(in the rows, 128 means zero)
Each run below is a few steps of one of 7 hidden systems, one row a step.
Duze, trace 1:
[[145  74 132  96 142  74  86 115  87 149 181 158  93 130 151 117 134 100
  102  92 121 125]
 [145  95 143 156 129 169  98 173  93 159 105 139 122 130 114 141 140 142
   78 212 120 129]
 [ 79 143 125 138  65 138 166 172 165 126 121 115 170 118 156  71 118 118
  144 152 140 123]
 [127 108 167  53 140 123 116  97 113 122 156 114 104 145 161  89 100  88
  165  85 147 102]
 [181 129 141 132 173 180  98 122 101 182  88 126  76 128 114 129 140 137
  141 149  99 160]
 [104 163 102 166 104 128 190 132 167 151 101 168 149 153 136 103 139 157
  144 154  75 136]
 [118 113 150  94 139 122 165  98 135  62 141 128 152 193 140 127  87 145
  151  90 149  92]
 [187 142 127 134 194 148  87 111 135 114 110  66 123 113 104 158 124 118
  151 116 148 161]
 [100 184  86 159 116 104 148 100 155 167 121 147 120  85 109 169 166 119
  126 125  77 141]
 [102 104 127 131  90  99 154 113  95  79 146 180 130 156 108 152 127 174
   96  79 137  99]
 [180  96 128 143 160 113  75 172 139  74 147 102 157 130 126 128 120 128
   96 135 178 165]]
Zigis, trace 2 (11 x 22):
[[174 116  83 147 125  82 109 136 122  85 147 127 153 128 127 102 146 152
  150  59 106 187]
 [158 119 164 137 141 105 111  80 163 123 165 119 124 141 155 107 110  65
   80 174 162 104]
 [ 89 124 116 185  85 154 164 133 113 164  94 108 160 142 122 181 140 158
  115 159 102  93]
 [143 172 122 119  89 134 100 153 115  87 126 133 113  65 102 125 159 115
  130  82 114 195]
 [133  78 174 115 125  84 114 144 150 152 168 160 134 142 198 102 136 100
  116 109 166 100]
 [153 126 144 156 154 175 149 150  95 123  89 143 148 167 104 143 144 141
  111 207 114  96]
 [ 69 170 127  89  95 157 121 163 165 108 113 122 122  71 100 140 104 145
  135 122 137 172]
 [143 106 128 108 157  78 139 133 121 157 128 146 135 118 155  79 165 118
  198  66 144 102]
 [157 114 163 106 182 176 117 112  95 134 127 123  77 179 130 160 105 110
   99 166 131 115]
 [ 60 129  83 115 121 121 131 142 167 127 122 143 152 127  94 152  93 202
  125 142  93 154]
 [157 157  98 137 137  99 145  87 124  86 122 118 117  99 101  57 133 119
  167  78 157 125]]
Bom, trace 3, 11 rows:
[[139  88 210  97  98 122  58 116 149 126 144 169 135 118 139 138 133 137
   93 112 132 151]
 [136 139 161 166 150 144 163 153 129 177  83 176 124 132 133 137 179 132
  133 169 148  75]
 [ 93 174  85  96 161 115 154 167 145  67 130 127 176 117  94 176 128 118
  141 135 124 138]
 [116  99 168 100 104 104  66  80 156 116 130 118 151  76  99 116 118 155
  126  91 169 128]
 [127 139 146 139 173 140 148 133 123 188 104 153  47 108 134 113 142 114
  134 133 184  91]
 [ 86 137  41 110 182 102 149 157 137 131 139 127 129 138 104 155 102 152
  134 152  96 145]
 [121 107 114 125  90  98 107  54 137  80 140 114 145 118  95  61  92 159
  120 111 141 120]
 [138 120 144 151 122 150 157 136 124 171 132  88  62 139 184 101 106 100
  137 105 183 113]
 [131 127  64 120 159 135 118 150  96 166 138  91 119 145 135 147 116 110
  133 163  56 166]
 [135 126 125 136  57 130 126  75 115  80 133 157 130 148 102  89 112 161
   97 119  80 158]
 [160 107 167 165 106 129 166 153 128 136 136 123 134 172 205 115 141 115
  144  78 161 109]]
gogu, trace 4 (11 x 22):
[[115 119 131 160 142  98 140 160 176 179 153 152 154 144 178 160 144  99
   93 182 117 118]
 [ 97 157 138 118 100 121 139  91 121  83  95 155 191 101  61 136 163 148
  144 127 113  92]
 [167 150 165 155 130 165 114 172 177 115 105 133  96 115 139 125 123 157
  125 104 172 189]
 [134  88 122 135 169  65 111 161 120 166 150 172 154 113 145 118 175 100
  108 160 147  94]
 [ 79 137 128  87 128 142 135 105 119  69 106 147 123 111  54 128  98 167
  122 135 160  97]
 [148 107 126 130 146 138  94 173 164 149 124  77 124 112 158  97 104 156
  167  89 162 184]
 [135 124 106  93 174  83 124 113  88 143 162 148  95 110 131 101 153  49
  121 144 136  90]
 [ 70 108 134  87 110 161 139 114  91 122 121 126  92 153 102 159  80 187
  129  94 127 106]
 [172 114  75 158 135 134 111 138 123 145 131  53 134 135 142  82 109 131
  158 128 105 182]
 [113 152 133  99 125  98 157  75 131 126 178 146 104 149 165 133 121  45
  103 132 114  99]
 [111 106 161 134  78 173 128 113  77 143  95 106 141 148 115 184 131 174
  142  98  94 105]]
Nul, trace 5:
[[ 87 139 155  58 100 149 107 165  85  95 138 162 140 117 116 147 140  87
  101 157  98 121]
 [157  89 152 115 115 147  84 139 140 152 118 155 129 147 145  90 119 190
  149 106  84 193]
 [138 142 124 149 160 100 174 171 159 159 121 168 167 147 170 112 175  99
  155 155 114 109]
 [ 65 114 161  91 126 182 138 179 111 124  95 115 152 143 120 169 107 155
  146 144 149  87]
 [148 129 116 109 175 121  90 114 136 162  92 116 138  85  91 114 144 172
  197  96 117 151]
 [133 156 115 133 205 107 184 136 153 136 136 178  69 155 149 149 130 115
  130 116 166 108]
 [116  88 101 165 131 123 139 121  94  96 118 102 154 153  86 168 111 188
  106 133 161  86]
 [128 169  99 128 135 123 115  87 178 108 115  79 123  69  85  76 103 119
  147 137 161 151]
 [126 129 142 151 113 102 147  92 126 151 168 119  63 127 169 165 128  94
   99  69 166 109]
 [153 107 103 140 110 115 102 116  49  74 146 123 134 123  83 125 142 105
   73 155 119 116]
 [124 140 120 132  82 146 112 111 180 128 151 123  98 130 136  71  77 138
   91 160 101 192]]
Bom, trace 6, 11 rows:
[[154 128 199  92  98 147 104 116  98  87 125 123 147 129 134 178 152 110
  139  65 130 125]
 [164 128 201 124 179 148  95 160 159 159 108 173 124 134 147 161 157 127
  115 158 133 145]
 [ 98 168 111 151 144 102 155 123 158 131 110 177 167 105  88 184 170 131
  109 166 110 103]
 [110 133 138 112 137 106 124 121 129  53 122 123 154 104  84 161 129 151
  134  79 194  98]
 [137 110 154 119 177 119  77 145 164 152 130 111 101  81 131 116 114 120
  121 134 209 130]
 [ 81 142  70 142 155 115 138 124 119 187 118 145  76  82  89 135 133 129
  109 174 125 113]
 [ 98 119  54 122 132 100 153 123  99  80 134 133 111 130  81  98  99 182
  139  87 140 130]
 [134  79 127 117 121 101 111 123 143 131 166  97 117 138 168  45  81 123
  130 115 176 127]
 [105 119 105 139 108 162 143 122  97 203 121  78  95 137 151  99 107  95
  130 179 100 109]
 [134 150  78 119 101 160 149 126  87 105 119 115 115 154 115 111 111 151
  157 104  49 178]
 [165 101 160 121  85 107 119 108 145 108 164 154 142 175 186  91 124 127
  125  78  95 156]]
bov, trace 7, 11 rows:
[[159 133 130 126 133 147 111 183 125 160 123 123  82 110 164 117 141 135
  159  68 129 193]
 [128 105 134  72 167  94 123 120 136 125 147 216 137 167 132  95 129 139
  138 139  81 127]
 [101 133 150 123 101 187 172 145 109  89 106 122 146 179 123 120  94 134
  113 181 144  87]
 [144 153 112 139 158 159 136 139 142 155  87  46 145 110 128 143 126 130
  200 107 136 144]
 [120 151 154  85 156 107 115  50 156 172 143 163  80 118 137 147 132 101
  138  96 103 125]
 [149 116 141 166 122 155 145 119  82 116 117 175  89 175 105 169 130 163
   66 146 119 115]
 [132 144  67 155 168 112 138 146 150  68 115  88 169 121  78 146 115 164
  140 127 162 143]
 [ 91 113 161 115  95  92 101  61 177 148 154  86 164  97 144 143 116 106
  131  99 146 100]
 [165 108 150 171 108 131 103 132  69 170 128 140  93 101 137 140 180  82
   80 148 135 110]
 [121 154  56 136 137 105 129 187 137 102 152 157 105 106 108 122 125 139
   95 136 114 192]
 [ 90  88 137 106  68  94 131 129 145  98 141 148 188 137 134  86 111 173
  146  87 127 119]]
ditu, trace 8, 11 rows:
[[183 147 132 131 197 117 126 112 163 119  93 120 164 114 108  90 156 128
  190 130 148 127]
 [ 63 120 125  87 138 108 142 117 144 176 164 112 130 142 173 181 109  86
  124 139 107  95]
 [132 122  85 165 123 135 120 129  68 121 116 154  85 118  73 162 143 183
   89 124 110 143]
 [174 122 123 140 174 106 135 129 196 104 134 139 146 159 143  60 105 149
  150 138 157 153]
 [100  97 141 128  93 121 142  90 106 160 146  67 168 154 166 162 126  96
  137 119 116  69]
 [130 176  97 146 127 162 123 112  98 109 112 118  76  95  69 144 124 118
   83 175 118 154]
 [156 117 122 150 116  97 105 157 196 137 155 141 131 123 174  80 119 146
  126  93 137 196]
 [141 106 166 118  95 113 150  91  67 102 141 133 159 167 152 128 159  81
  128 103 123  65]
 [112 155 147 116 119 210 120 164 118 134  88 116 100 111 100 120 108 128
  112 205 130 143]
 [113 149 101 137 100  90 118 142 177 130 128 126 164  73 132 113 152 142
  164  71 112 178]
 [132 125 175  81 152 112 140  92  98 103 153 170  82 156 145 147 131  89
  123  87 153  83]]
Zigis, trace 9:
[[ 68 128 153 100 135  89 149 160 163 135 146 153 138 102 155 143 138  95
  128 122 192  74]
 [162 105 142 145 177 150 126 156  69 142  74 139 131 128  91 156 172 163
  153 128 150  93]
 [101 150 123  92 166 143  95 172 166 144 137 146  64  90 120 144  97 137
  104 143 148 185]
 [ 91  87  78 114 161  74 154 142 109 145 135 150 137 131 118  76 125 153
  161 121 147  84]
 [165 114 126 128 161 175 100 102  90 121 110  68  79 134  93 114  86 139
  128 145 161 133]
 [ 80 115  72 115 124 109 116 129 172 190 151  95 120 122 147 132  89 145
  136 140  77 169]
 [144 128  89 124 105 109 147  67  63 104 132 134 111 140 101  57 130 116
  138 117  92 110]
 [146  95 153 147  85 155 110 105 141 117 153  63 121 171 166 139  70 141
  102 112 136 157]
 [139 148  97 156 109 101 136 110 159 137 131 130 199 135 138 121 156 105
  131 162  46 154]
 [118 163 178 120  49 148 151  78 109  91 133 135 116 120 127 122 137  86
  104 106 136  96]
 [156 103 165 164 106 132 126 171 140 135 125 121 177 163 180 177 154 149
  137  83 120 148]]
Duze, trace 10:
[[172 111 151 188 127 143 121 119 153 149 102  89 110 114 139  86 126 157
  147 101 198 125]
 [114 165  78  97 197  98 167 155 127 149 139 159 106 126 137 123 148  79
  159 145 105 123]
 [ 81  85 138 106 112 143 111  84 113 147 102 129 147 141  87 155 101 205
  136 131  99 102]
 [169 148 109 189 133 130 149 115 156  86 124 111 103 131 115  70 110 138
  109 139 185 142]
 [ 97 130  73  93 166  92 139 148 138 148 172 101 122 148 166 173 111  96
  142 111  97 141]
 [126 113 137 131  92 149  97  55  74 117 106 105 144 114  64 145 134 141
  108 149  98  96]
 [138 168 121 163  91 145 142 165 166  93 141 144  77 118 140 108 109 135
   83 119 153 192]
 [131  82 111 119 128  75 122 139 105 147 174 113 177 160 185 145 148  96
  141  97  90 117]
 [136 138 186 103 123 174  95 106  96  96 104 139 133 115  84 146 139 102
   90 189 128 106]
 [116 151 143 161  74 152 139 184 175 152 110 119 118  95 166 113 133 149
  138  90 142 176]
 [146 109 135  96 148  73 143 109 100 131 150 176 150 150 156  89 165  84
  158 101 108  87]]
bov, trace 11:
[[173 151 120 139 146 145  94 200 103 113 132 122 110 102 133 161 156  96
  106 135 121 195]
 [ 86 147 114  92 102  93 119 126 171 111 134 191 172 103 107 111 140 156
  142 119  73 159]
 [113 111 201 123  88 150 155 157 113 100 113 152 153 141 143 122 145 126
  126 114 182  70]
 [136 124 126 109 187 155 101 206 119 163 110  93 145 110 138 161 138 112
  155 167 136 146]
 [ 55 158 112  79 121 122 137  96 153 181 113 170 103  90 103 106 124 141
  150 133  93 122]
 [130  99 161 155 117 156 164 147  96 140 106 160  74 166 145 132 123 178
  127  85 176  94]
 [151  98  85 114 228 115 110 149 130 125 132  98 137 156 111 139 102 148
  144 151 144 133]
 [ 70 136 111 120  96 125 141  44 162 152 134 100 122 120 112 108  81 128
  121 160 116  99]
 [173 117 133 205 105 140 150 109  87 153 117  94  77 140 150 130 144 132
  121  83 158 116]
 [175 124  77 115 190  81  96 122 137  96 171 130 112 137 122 130 118 113
  113 118 108 185]
 [101 120 133 133  54 114 128  72 143  91 149 147 167 146 114 101 104 138
   82 155  91 119]]
gogu, trace 12, 11 rows:
[[120 140 128 132  97 155  81  99 150 123 136 110 114 113 106 182  98 156
   82 136  82 199]
 [135 120 134 179  69 107 145 109 151 187 125 141 138 112 164  55 159 116
  127 135 114 118]
 [107 161 138 133  94 138 174 174  91  58 134 142 142 129 126 166 151  86
   98 130 152  98]
 [136 101 161 109 116 145  61 152 153 124 125 147 160 123 117 153 124 174
  103 146  86 189]
 [134 143 140 142 125 128 145 121 157 158 101 157 132 105 130  33 149 109
  140 188 146 108]
 [ 89 152 147  85 145 133 168 197 124  87 123 150 145 138 136 171 137 119
  154  98 167 101]
 [180  99 134  99 181 130  56 127 115 120 113 143 136 121  92 133 137 164
  143 126  99 174]
 [119 130 125 133 172 121 163 100 165 169 122 152  76 144 138  64 100 133
  135 164 165  95]
 [ 99 118 104 111 152 106 159 152 100 104 129  85 168 142 133 173 133 130
  181  73 156  84]
 [175 137 115 114 164 130  68  75 122 118 138 107  83 114  93 153 109 129
  114 111 105 188]
 [107 100 125 166 112 109 157  88 141 208 142 137  79 141 168  98 112 134
  116 124 143  92]]
ditu, trace 13 (11 x 22):
[[138 171 153 125 133 162 142  94 163 137  82 131 185 139 113 144 153 120
  170 161  67 132]
 [ 63 180 126 126 104 131 173 131 177 126 140 146 106 128 135 201 106 137
  113 104 130 133]
 [178 118 158 161 151 126 103 134 117  90 120 152 124 138 109 197 151 168
  106  79 156 151]
 [144 116 174 136 167 113 120 126 184 124 128 163 190 152 136 131 143 115
  107 196 147 100]
 [ 59 113 112 164  91 115 151 161 124 143 130 101 157 105 127 171 130 132
   98 152 170  74]
 [147 128  95 133 163 107  89 138 112  79 137 106 107  78  74 128 126 129
  103 120 195 145]
 [148  74 145 121 157  81  77 120 152 180 156 133 132 110 165  78 134 103
  122 147 152 122]
 [100 106  83 140 108 112 160 149  47 155 133 129 127 130 130  94 151  90
  122 157 107  76]
 [118 125  78  95 129 155 117 161 105  99 124 102  88 117  98  62  72 154
  140 135 139 169]
 [151 112 128 109 120 107 104  67 140 163 125  96 131 116 145  73 124 131
  191  71 100 141]
 [128 165 123 106 136 152 175  92  92 160 132 145  73 166 146 138 134  73
  139 137  73 106]]
Nul, trace 14 (11 x 22):
[[106 148 100 160 151 116 117 141 153 190 106 101  94  51 109 142 143 138
  141 120 172 132]
 [ 89 117 111 111 140  80 133 127 100 117 149 181  77  99 103 141 134 130
   99  93 179  93]
 [154  78  87 157 127 116 121 127  89  95 138 118 108 143 103  61  95 171
  104 124 170 128]
 [106 127  77 166 111 100 146  98 158 165 153  78 118 113 149  72  97  98
  117 164 142 117]
 [ 80 122 142  87  68 125 143  82  80 130 157  99 110 125 140 126 114  74
  124 108 125  78]
 [176 108 113  90 122 144  88  99  62 111 145  97 104 148 124  91 112 102
  133 112  74 166]
 [150 133 117 133 139 118 138  99 160 151 157 146 121 184 171 120 109  99
  104 172  56 158]
 [105 141 161 117  74 148 168 100 130  99 123 131 196 180 144 158 131 120
  133 139  74 100]
 [160 156 163  91 126 178 102 145 139 108 103  82 173 121 132 145 135 113
  174 111  98 178]
 [154 148 177 125 177 129 105 133 166 177 120 168 115 128 153 197 165 118
  127 127 105 153]
 [123 146 145 145 136 138 148 163 125  94  99 206 152 143  88 179 166 176
  112 134 120 124]]

Name the system that made each run.
trace 15:
[[ 71 124 139 108 106 115 191 106 143 137 143 123 133 169 166 145  99 127
  154  84 140  72]
 [170 113 126 104 159 146 107 108  60  95 109  66 158 130  97 122 136 105
  171 119 131 104]]
 => Nul
trace 16:
[[ 55 139 101  91 130 143 142 114 125 153 134 106  65 116 117 181  79 154
  130  93 135 123]
 [167  96  67 173 115 102 114  91  80 113 130 111 118 121  86  75 131 163
  126 107 118 143]]
 => Duze
trace 17, 2 rows:
[[ 95 169 133 137 117 118 144 173 142 130 143 165  74  80 135 161 145  94
   83 122 179 133]
 [124  73 116 138 147  86 119 196  77 129 127 142 156 112 125 135 167 141
  126 112 174  90]]
 => Zigis
trace 18 (2 x 22):
[[104 121 168 114  71 196 120 148  99 100  99 119 147 153 112 163 108 171
  117 133 106 132]
 [158 144 116 126 144 104  84 141 171 147 117 122 168  81 131 108 159 129
  173 107  92 189]]
 => Nul
trace 19 (2 x 22):
[[134  72 151 155  94 127 123 185 151 154 129 135 166 164 188  75 118 163
  131 134 132 140]
 [137 138 163  86 167 144 146 126 131 124 127 113 151 151 151  90 129  61
  156 181 149  75]]
 => Duze
trace 20, 2 rows:
[[123 164 129 102 169 127 196 162 127 122 120 162 129 157 156  92 146  77
  166 149 137  88]
 [105 110 168  69 149 168 108 132  99  99 104  98 148 140  97 188 103 148
  148 119 145  93]]
 => Zigis
trace 21, 2 rows:
[[151 142 164 144  80 136 101 106 146 139 143  86 166 117 164 180 156  72
  106 128  85 152]
 [116 139 174 145  62 113 139 119 123 136 131 203 148 129 143 145 182 112
   93 127  85 117]]
 => Zigis
trace 22, 2 rows:
[[148 159 148 133 133 152 112 165 108 108 110  71 132  82 128 175 157  92
  150  90 172 140]
 [118 114 112 112 148  97  86 134 125 177 152 191  71  97 120 145 142 134
   87 135  98 162]]
 => gogu
trace 23:
[[ 79 148  80 120 140  96 120 130 122 138 118 168 128  62  63 117 155 132
  115 173 117 115]
 [117  95  99 126 167  95 141 170 137 150 147 143  77 130 153  93 104 157
  147  77 192 128]]
 => ditu
trace 24:
[[155  85  85 149 125  95 106 104  48 164 152  88 110 126 136 114 147  91
  122 114 105 111]
 [106 144 124 106 103 167 116 156 109 107 131 165 102 131 101 123 110 123
   68 200  85 162]]
 => Duze
trace 25 (2 x 22):
[[ 96 143 101 106 178 156 166 136  88 130 130 102  97 157 112 170  98 100
  119 180 135  85]
 [108 117  98 104 127 121 105  46 137 124 122 102 138 130  81 143  89 184
  149 101  87 138]]
 => Nul
trace 26, 2 rows:
[[152 114 177  90 159  97  94  74 172  97 138 150 185 146 122 103 128 108
  130 158 127 109]
 [107 161 147 166  85 169 163 133 116 145 116 104 137 135 145 171 142  80
   91 188 116 101]]
 => bov
trace 27:
[[125 125 165 132  53 167 106 151 110 150 106 156 106 104 129 124 148 170
  123  84 102 170]
 [154 122 139 113 160 101 149 179 116 144 128 204 147 152 167 106 184 108
  161 117 104 118]]
 => Bom
trace 28 (2 x 22):
[[118  88 142 146 103 108 114 109 143 173 154 168 133 167 163 181 127 165
   90 119  68 145]
 [179 128 142 165 138 137 169 110  90  77 104 145 173 172 108 112 167 119
  133 153 133  78]]
 => Bom
trace 29 (2 x 22):
[[124 164 130 123 144 195 134 162 128 123 117 100  82 130 123 135  94  96
   96 201 148 145]
 [124 116 110 145  73  90  86 141 155 133 141 116 172  82 133 123 143 151
  130  84  97 190]]
 => ditu
trace 30, 2 rows:
[[174 155 136 133 174 165 142 164 140 165  95 126 100 138 163 128 143 133
  184  94 110 174]
 [103 129 132  74 126 109 140 109 133 109 152 162 174 174 138 169 128 124
  138 121  45 132]]
 => ditu
trace 31 (2 x 22):
[[ 88 171 119 155 139 101 176  93 150 143 118 129 126 102 109 197 153 113
  127 114 156  76]
 [120  94 137 134 127 121  79 127  92 141 138 113  93  93 108 205 131 154
   93  82 157 132]]
 => bov
